One turn moves each row of this set onto another row. After a few examples, where does it send each row asked below?
Vuka: [-19 -19 -23  21  10   6   2  11 -51 -41  22  21]
luri: [  6   8  19   3   7  15 -44  -5 -49  24   4 -11]
Sinal: [ -3 -21 -35 -14  -6   2   7  14 -28 -48  39  21]
zuvig: [  1  -8   0  23  -6 -21 -24  31 -41  27  -7 -18]
Vemum: [ -9  -7 -38 -10 -10  11 -12 -15 -43 -34  34  33]
ful: [-17  -1 -34   9   7  27 -20 -10 -48 -28  22  35]
sete: [  6  -3  -5  -2 -19  -5 -22  68 -15  13   0 -27]
dafi: [ 16 -12  22 -16  -7  17 -30  56 -22  -5  12 -31]
kepu: [-10 -15 -31  -2   1  -5   4  -6 -42 -44  33  27]
kivad: [ 16   6  10 -28  -9  37 -57  20 -29  15   7  -9]
Temib: [ 32 -33 -14  26 -10  46 -27   0 -26   4   0  19]
Val: [ 31  12   0  -2  20 -16  -8 -17 -42  21 -18   4]
sogaf: [-13  -5 -41 -16  -9  41 -21  20 -31 -37  27  31]
Tuz: [ 43   8  -9 -41  -2  10  -7  42  -4  -5  -5  -9]
Tekam: [ 38 -45 -13  23 -10  41 -16  29 -15  -8   6   8]
Doke: [ 33 -46  -4  40  -1  33 -14  10 -24  -3  -2   9]
nit: [ 32  -8   9  -9  16 -24  10  31 -23  -3  -9 -17]
Rula: [ 11 -18  27  14  10  -9 -22  26 -48   4   5 -29]
zasa: [ -3  -9 -42 -28 -12  20 -11   7 -30 -43  37  28]
nirip: [ 15  20 -41 -38 -31 -12   8  12 -15 -17  -2 -28]
Zore: [-11 -24 -31   3  -3  18   1  42 -31 -50  28  15]
fof: [ 11  21 -33 -15 -18 -29  19  -2 -30 -15  -4 -31]
rabu: [ 10  12 -17 -17 -24  20 -48  44 -20  29  -2  -9]
Pamad: [  8  20 -25 -17 -34  40  -1  16  11 -26 -23 -20]
bel: [ -1   0 -11  10 -20   8  23  18   0 -33 -23 -32]
namuv: [ 37 -32 -18  18 -13  58 -26  16 -15  -2   3  17]
guz: [ 10  30 -51 -36 -33   0  -5 -14 -24  -3  -3 -16]
Vek: [ -3   7 -11  25  -8   3  10 -21 -22 -14 -33 -19]
Fos: [ 38  29 -12 -41   2  16 -29  -4 -24  23 -13  14]
digur: [ -2  29 -27   1 -22  36 -12 -26 -11 -12 -28  -5]
Vola: [  7  27 -41 -18 -19 -19   6 -26 -35  -2  -9 -17]
Sama: [ -1  15 -11   7 -10   7 -46  11 -41  43 -10   2]

sete goes to zuvig
Rula goes to luri
Val goes to Fos
Now find these:
bel goes to Vek
Sinal goes to kepu
Zore goes to Vuka
Temib goes to namuv
nirip goes to fof

